Each path is a new rotation, seen through one point. The rows after it are directions, each followed by how far the rotation turns it, in degrees a step (0 if it stays put).
Each turn is a multiple of 5 degrees from 10 to 175, or 0.
Each row of a path follows its step; steps can be skipped.

step 0: [ 2.66 -0.67  1.22  0.20  2.01 -0.47  1.28 -0.26  0.45 -1.59 -1.70  1.78
  1.15 -1.04 -0.35 -0.31 -0.62  0.63 -2.99 -1.21  0.83  0.18 -0.60 -0.44
  1.97 -0.03 -0.25 -0.97  0.59 -1.52  0.41  3.02 -0.13]
step 2: [ 1.38 -1.53 -1.16 -0.58  0.82 -0.76  0.60  1.76 -0.74 -0.47  0.52  0.94
 -1.68  0.57 -0.25 -3.33  1.03  1.59  1.52 -0.24  0.23  0.85 -0.58  0.14
  1.94 -2.15  0.28  0.43  3.02  0.59  0.75  1.75  0.30]
step 5: [ 0.25  2.27  0.23  0.77 -0.21  0.21 -1.27 -0.94  3.90  0.89  0.03  0.50
 -0.61 -1.45 -0.22  0.37 -0.87  1.15  0.95  2.47 -0.68 -1.30  0.56 -0.31
 -1.46 -2.69 -1.43  0.15  0.66  1.25  0.13 -1.00  1.28]
step 6: [ 0.14  1.29 -4.09  0.05 -0.05  0.35 -1.90  0.16  0.19 -1.76  1.09  0.84
  0.31 -1.18  1.13 -1.11  0.13 -0.03  0.56  1.04  1.39  1.33  0.21  0.13
  0.43  0.39  1.98  1.39 -2.30  2.02 -0.34 -0.90 -1.40]
step 9: [-0.13  2.06  0.03 -2.58 -0.26  0.03  0.59 -0.65 -0.85  3.40  0.14 -1.13
  2.19  0.94 -0.38 -0.33 -0.88  1.17  0.35  0.66  0.15 -2.65  0.25  2.54
  0.74 -0.41  1.63  0.75  1.05 -0.50 -0.18  0.75 -1.35]
step 10: [-0.07 -0.12  0.13  1.34 -0.66  0.89  0.38  0.40 -2.10  1.82 -0.47  0.13
  0.76  1.20 -0.60  1.76  1.98 -1.83 -2.10  2.32 -0.50  0.49  0.94  0.18
 -1.45  2.33  1.04  1.58 -1.67 -0.97 -1.20 -1.80  0.41]
step 11: [ 0.32  0.95  2.87 -1.33 -2.22  1.29  0.75 -0.46 -0.59 -1.67 -0.28  0.30
 -0.26  1.43  0.19 -0.28 -0.69  1.42 -1.17 -0.40  0.28  0.29  0.99  1.55
  0.48 -0.33  1.08 -0.81 -1.55 -3.83  0.80  1.30 -1.29]
step 12: [-1.21  1.50  1.50  2.42 -0.32 -2.65  1.08 -0.11  0.40 -0.83 -0.94  0.67
  0.11  0.54 -0.17  3.46  0.34 -0.23  1.16  0.23 -1.14  0.40  0.30 -0.42
  1.87  1.74 -1.55  1.79  1.02 -1.72 -1.01 -0.22 -0.59]
step 13: [ 0.82 -2.12 -0.09 -2.11 -0.10 -0.85  1.27  0.63 -2.28 -1.89 -0.64 -1.18
  0.36 -0.28  0.72  1.09 -0.01  0.29  0.72  0.33 -0.24  1.28 -0.33  0.32
  1.19  1.02  0.62  1.56 -0.41  0.25  2.73  3.93 -0.29]
step 16: [-0.70 -0.96 -0.23 -0.84  0.78 -2.10  1.09  0.95  1.66  1.97 -1.53  0.37
 -0.42 -1.37  1.26 -0.21 -2.06  1.78 -1.86  0.89 -0.99 -0.48 -0.13 -2.47
  1.31 -1.59 -0.08 -1.12  1.43  0.23 -1.60  0.35  1.97]
step 17: [ 0.19 -1.06 -2.81  1.44 -1.06  0.28  0.72  0.84  0.84 -1.66 -0.52  0.83
 -1.39 -0.93  0.50 -1.79  3.69 -1.33  0.28  1.42  0.84 -0.74 -0.36 -1.60
  0.05 -0.19 -0.05 -1.77 -1.16  0.82  0.77  0.87  1.74]
Speeds:
[ 1.03  0.76 -0.02  0.30 -0.36 -0.22  0.44 -0.01  0.07 -0.07 -0.16 -0.13
  0.50  0.63  0.33 -0.87 -0.41 -0.64 -0.47  0.35 -0.16  0.33  0.07  0.09
 -0.69  0.10  0.36  0.73  0.59  0.63  1.18 -0.53  0.22]
85
[-0.02 -0.46  0.77  0.37 -1.32  0.34 -0.56  0.39  0.47 -0.67 -0.02  0.03
 -0.69  0.28 -0.31 -0.30  0.47 -0.15  0.70  0.08  0.21 -0.25  0.67  0.86
 -0.30 -0.80  0.10 -0.45  0.69 -0.17  0.07 -0.27  0.36]
115
[-0.19 -0.09 -0.02  0.39  0.32  0.29  1.21  0.85  0.05 -0.47  0.13 -0.80
  0.09 -0.65  0.35 -0.19  0.44 -0.31  0.15 -0.02 -0.19  0.09  0.21  0.98
  0.30  0.03 -0.83  0.30 -1.04  0.35 -0.17 -0.90  0.24]
160
[-0.52  0.42 -0.24  0.06 -0.11  0.13  0.60 -0.47  0.42 -0.07  0.63 -0.11
  0.12  0.78  0.33 -0.21 -0.03 -0.95  0.35  0.03  0.16  0.01 -1.47  0.26
  0.94 -0.45  0.63 -0.11  0.33 -0.55 -0.60 -0.03  0.60]
145
[ 0.15 -0.42 -0.01  0.06  0.69 -0.09 -0.44 -0.24 -0.11 -0.55  0.66 -0.32
  0.91  0.18 -0.27  0.78 -0.37 -0.32 -0.18 -0.75  0.95  0.55  0.70  0.48
  0.58 -0.37 -0.03  0.08  0.61  1.06 -0.05  0.32  0.41]
55

step 0: [-0.85 -0.62 -0.28  1.49  1.39  1.09 -2.13  1.36 -1.26  0.87  1.27 -0.58
  0.28 -1.41  1.41 -0.15  2.12 -2.14  0.87 -0.93 -1.99 -0.02 -1.21  0.18
 -0.84  1.95  1.35 -1.64 -1.26  0.07  2.18 -0.32  0.80]
step 1: [-1.10  0.24  0.89 -0.48 -1.21 -0.52 -0.56  2.21  0.25  1.88  0.26 -1.38
  0.15  0.02 -0.56  1.56  0.42 -1.47 -0.06  1.23  2.11 -0.24 -1.66 -1.19
 -0.53  0.53 -0.26  1.30 -0.56  0.17  0.13 -4.55 -0.35]
step 4: [ 0.15 -1.47  0.70 -0.85 -0.85 -1.65 -1.46  1.39 -0.16  1.57 -0.28 -1.51
  0.80 -0.13 -1.12 -0.11 -0.93 -1.26 -1.39  0.86 -0.21 -2.14  0.08 -0.57
  2.03  1.05 -1.03 -2.05  3.19  0.58  1.98  0.42  0.47]
step 6: [ 1.46 -0.70  2.53 -0.64  0.18 -1.12 -1.47  0.92 -0.42  2.09 -0.63  0.15
 -1.64 -1.12  0.59  0.46 -1.28 -2.55 -0.72  0.32 -0.83  3.51 -1.86  0.53
  0.00  1.60 -0.37 -0.37 -0.32 -0.87 -0.49  0.09  0.91]
step 7: [-1.35 -0.95 -0.39 -0.13 -0.12  0.40  0.05 -0.20 -0.30  3.32  0.78 -1.52
 -1.12  1.89  0.74 -1.70  1.60 -0.14 -0.28 -1.67  0.99  0.84  0.20 -0.05
  0.86  2.53 -1.41  2.41  1.04 -0.52  1.75 -0.63 -0.68]
step 8: [-0.12  0.40  0.64  1.23 -0.09 -0.36  0.59  0.54 -0.56  0.66  1.14  1.03
  0.14 -0.85  1.01  0.53  1.97 -4.52  2.39 -1.46 -0.02 -0.87  0.68 -0.57
  0.20  0.37 -2.57 -1.31 -0.49 -0.62  0.04 -0.68  1.33]
step 11: [-0.20 -0.53  1.33  2.63  1.30  0.32 -2.39 -0.03 -1.33 -0.57 -1.06 -0.28
  0.14  0.65 -2.17 -0.16  0.53 -2.20 -0.66 -0.69 -2.02  0.44 -1.50 -0.39
  1.14 -0.31 -0.27  0.05 -1.42  0.37  3.03 -1.49 -0.97]
step 13: [-0.07  0.31 -1.80 -0.53 -0.39 -1.76 -0.14  1.00 -3.65 -0.09 -0.60 -1.07
 -0.67 -0.07  0.90  0.58  1.05 -2.33 -2.57 -0.28  0.15  0.79  1.59 -2.46
 -0.13  1.54 -0.65 -0.38  0.13 -0.58  1.58  0.54 -0.66]
step 14: [ 1.31 -0.79  0.70  0.40 -2.15  0.21  1.25  0.39 -0.98  2.57 -1.52  1.02
 -1.49  1.18 -0.21  1.90  1.49 -2.07 -0.17  0.87 -2.35  0.28 -1.46  0.89
  0.69  0.36  0.34  0.88  1.02 -0.32  0.22 -0.75  2.46]
step 16: [ 0.41 -0.69  1.22 -0.48  0.89 -0.80 -0.10  1.61 -0.37  1.24 -0.87  3.03
 -0.02  0.54  0.61  1.07  1.31 -1.68  0.86 -2.75  2.07 -0.57 -1.13 -1.33
  2.35  0.00 -1.54  1.35 -0.28  0.47  1.09  0.65 -0.94]
step 17: [ 0.04 -0.72  2.84  0.41 -0.21 -0.63 -2.29 -0.27 -1.30  1.85  1.82 -0.76
 -1.31 -1.99  1.71 -1.42  1.82 -0.61 -0.91  0.58 -0.61 -0.15 -1.30  1.10
  1.81  0.06 -0.80 -1.38 -1.68 -1.02  0.42  0.33  0.82]
Speeds:
[ 0.71 -0.59 -0.13  0.74  0.35 -0.16  0.18  0.53 -0.20 -0.47  0.41  0.58
  0.16 -0.47  0.68  0.40 -0.33 -0.77  0.26  0.19 -0.02  0.53  0.83  0.28
  0.34 -0.44  0.68  0.49  0.54 -0.17  0.14 -0.70 -1.07]
140
[ 0.32 -0.15 -0.04 -0.55  0.27 -0.82  0.55 -0.15 -1.12  0.57 -0.08  0.43
 -0.80 -0.30  0.53 -0.25 -0.02  0.41 -0.74  0.10  0.46  0.70 -0.34 -0.22
 -0.07 -0.67  0.54 -0.11 -0.80 -0.07 -0.64  0.74 -0.27]
100
[-0.33  0.30 -0.06 -0.05 -0.09  0.23  0.62  0.06 -1.59 -0.63 -0.32 -0.16
 -0.13  0.11 -0.72  0.39 -1.06  0.44 -0.16  0.58 -0.52 -0.34 -0.23 -0.11
  0.13  0.14  0.00 -0.65  0.31  0.69  0.36 -0.70 -0.41]
40
[-0.28 -0.40 -0.73 -0.31  0.01 -0.30 -0.91 -0.16 -0.30  0.07 -0.05  0.16
  1.02  0.60 -0.35  0.92  0.57 -0.44 -1.07  0.23 -0.13 -0.22  0.07  0.55
 -0.95 -0.64  0.38  0.16 -0.13  0.61 -0.22 -0.16  0.04]
35
[-0.57  0.48 -0.22  0.76 -0.30  0.06  0.59  1.16 -0.43  0.03  0.06 -0.28
  0.68 -0.84  0.32 -0.26  0.57 -0.16 -0.65  0.45 -0.23 -0.88 -0.02  0.10
  0.13  0.07  0.20 -0.09  0.58 -0.57 -0.54  0.94  0.23]
80
[-0.34 -0.06  0.05 -0.66  0.06  0.27  0.03 -0.37 -0.20  0.61  0.39 -0.10
 -0.74 -0.75 -0.43  0.41  0.12 -1.43 -0.72 -0.81 -0.02 -0.46 -0.77 -0.10
  0.38  0.08  0.18  0.05  0.38 -0.70  0.70 -0.40 -0.19]
0
[-0.16  0.54  0.87 -0.14  0.84  0.40 -0.63  0.22  0.18  0.57 -0.43  0.06
 -0.82 -0.36  0.04 -0.28 -0.33 -0.36 -0.09  0.90 -0.58 -0.42  0.61  0.60
  0.14 -0.11  0.75  0.38 -0.33  0.46 -0.52 -0.49  0.81]
130

step 0: [-1.81  0.19 -1.66  0.08 -3.05 -0.37 -0.09 -1.96  0.68 -2.92 -2.43 -0.22
  1.68 -0.01 -1.37 -0.83  1.82 -0.92  0.43 -2.48  1.22  0.67 -0.40  0.82
  2.33 -1.59 -0.21 -1.23  0.06 -0.54 -0.48 -1.27  1.06]
step 1: [ 1.42 -0.18  1.40  0.30 -1.09  2.57  0.12  0.81  0.73  0.07 -0.27  2.39
  0.79 -1.38 -0.18  2.23 -3.11 -0.87 -0.60  1.65  1.43 -1.30  2.14  0.81
  0.87  2.05  1.61 -2.63 -1.16  1.16  0.00  0.05  0.60]
step 2: [-1.73  1.17 -1.41  0.14 -1.56  1.31 -0.10  1.29  2.80  1.63  1.62  0.15
 -2.03  1.02  0.24  1.18  0.83 -1.08 -0.55 -0.83  0.89 -1.13 -2.99  1.15
 -0.89  0.10  0.50  2.49  2.30  1.06  2.07 -1.15 -0.29]
step 3: [ 0.24  0.20 -2.98 -0.15 -1.41 -3.25  0.30 -1.83 -0.60  0.92 -1.58  1.31
  0.19 -0.71  0.25 -0.93 -2.74 -1.13 -0.70 -2.21  1.54  2.12  1.02  0.20
 -0.17 -1.52  0.66 -1.05  1.00 -0.39 -1.98 -1.61  0.24]
step 4: [-0.45  0.17  0.20 -1.21  0.87  0.82 -1.32  1.68 -0.50 -1.32  2.07  2.45
  1.96 -0.11 -1.76  1.65 -0.06  0.10 -0.29 -0.44  1.10 -1.04  2.18  1.04
  1.45  2.46  1.04  2.12 -2.53  0.02 -0.23 -2.14  1.81]
step 7: [-0.38  0.23  2.15 -0.63  0.07  2.37 -1.23  0.77  0.95 -1.97  2.34  1.12
  0.42 -1.96 -2.20 -0.88 -1.92 -2.17 -0.18 -1.65  2.18  0.46 -1.10  0.60
  0.47  0.33  2.62 -1.37  0.37  0.74  0.84 -1.41  1.23]
step 10: [-2.24  0.76  2.00  0.12 -0.75 -1.41  0.38  1.33  0.65 -0.18  2.01  1.36
  2.37 -0.61 -1.47  0.49  1.44 -2.75  1.49 -0.60  0.16  1.23  0.65  0.68
  0.55 -0.47  1.77  0.80  0.31 -1.44 -1.50 -3.67  0.67]
step 11: [-1.55 -1.07 -2.52  1.43 -1.86  0.06 -1.09  0.88  0.29 -0.33 -1.54  1.00
  0.12  0.84 -0.34 -1.53  0.56 -0.29  0.10  0.23  0.77 -2.36  2.70  0.81
  0.33  1.02 -0.43 -1.77  0.15  3.56  0.05  0.99  3.01]
step 13: [-0.95  1.41  0.41 -0.80 -1.89  1.22 -0.91  0.05  0.97 -2.27  0.95  1.65
 -0.26  0.04  1.06  0.74 -0.69 -3.76  0.12 -1.87  1.26  0.97 -0.19 -1.26
 -0.02 -2.09 -1.65 -1.17  2.40 -0.33  0.39 -2.83  0.25]
step 15: [ 0.88  0.36 -2.05 -0.93 -1.03 -0.38  2.15 -1.00  2.67  0.75  1.93 -0.41
 -0.16 -0.01 -0.77  0.82  1.04 -1.01 -0.23 -2.48  1.44 -1.41 -1.25  1.97
  1.34  1.68  0.23  2.42 -1.40 -1.73 -0.45  0.37  2.58]
step 16: [-0.50  2.31 -1.43  1.42 -1.52 -0.74 -0.48  0.24 -0.59  0.94 -0.22  2.82
 -0.09 -1.27 -0.37  0.48  0.43 -3.71  1.42  1.36 -0.16  0.62  1.87  0.46
  1.29 -1.49 -0.59 -1.48 -0.35  0.56 -2.27 -2.01 -1.90]
Speeds:
[ 0.41 -0.28 -0.57 -0.31  0.48  0.93 -0.13  0.27  0.27 -0.27 -0.76 -0.29
 -0.67  0.04 -0.08 -0.30  0.39 -0.04  0.10 -0.51  0.00 -0.05  0.22  0.20
  0.99  0.87  0.36 -0.32 -1.41 -0.02 -0.68  0.17  0.42]
100
[-0.22  0.16 -0.57  0.44  0.58 -0.60  0.03 -0.02 -0.53  1.73  0.66  0.28
  0.05 -0.52  0.64 -0.13 -0.03 -0.19 -0.26 -0.58  0.26 -0.10 -0.11 -0.50
  0.32  0.46  0.06  0.86 -0.39 -0.10 -0.56 -0.47  0.13]
60
[ 0.92  0.72 -0.33  0.20 -0.01 -1.14  0.10 -0.74  0.46 -0.45  0.27 -0.18
  0.62  0.07 -0.20  0.55 -0.23  0.47  0.20 -0.07  0.63  0.28 -0.81 -0.50
  0.31 -0.18 -0.07 -0.78 -1.02 -0.38  0.11 -0.21  0.20]
120
[-0.45  0.49  0.06  0.11  0.18  0.33  0.23  0.15  0.47  0.94 -0.26  0.36
  0.03 -0.37 -0.72 -0.42  0.41 -0.08  0.03  0.27  0.76 -0.23 -0.60 -0.49
  0.33  0.70  0.01 -1.38  0.66  0.55  0.27  0.50 -0.69]
70
[-0.11  0.78  0.41  0.88  0.27 -0.38  0.50  0.12 -1.11 -0.62  0.25 -0.49
 -0.86  0.12 -0.27  0.47 -0.04  0.08 -0.95  0.01  0.45  0.44  0.30  0.78
  0.16  0.96 -0.09 -0.03  0.00  0.48  0.37 -0.04 -0.10]
140
[-0.09  0.61  0.66 -0.30  0.45  0.15 -0.34 -0.04  0.22 -0.02  0.23  0.56
  0.07 -0.46 -0.60 -0.03 -0.06  0.72  0.38 -0.76 -0.31 -0.42 -0.52  0.52
 -0.45 -0.01  0.91  0.95 -0.80  0.56  0.85  0.48 -0.46]
140
[-0.80 -0.25 -1.07 -0.18  0.40  0.66  0.01 -0.18 -0.20 -0.13  0.85  0.08
 -0.05  0.07 -0.56  1.09  0.20  0.12  0.32 -0.32 -0.21  0.47  0.11 -0.51
  0.47 -0.47 -0.94  0.06 -0.06  0.72  0.66  0.47  0.50]
160
[-0.41 -0.18  0.05  0.07 -0.70 -0.27 -0.14  0.63 -0.65 -0.44 -0.23  0.59
 -0.56 -0.71 -0.59 -0.46 -0.16  0.07  0.36 -0.92 -0.13  0.87  0.15 -0.66
  0.35 -0.20 -0.21 -0.21 -0.20 -1.08  0.33 -0.48 -0.87]
110
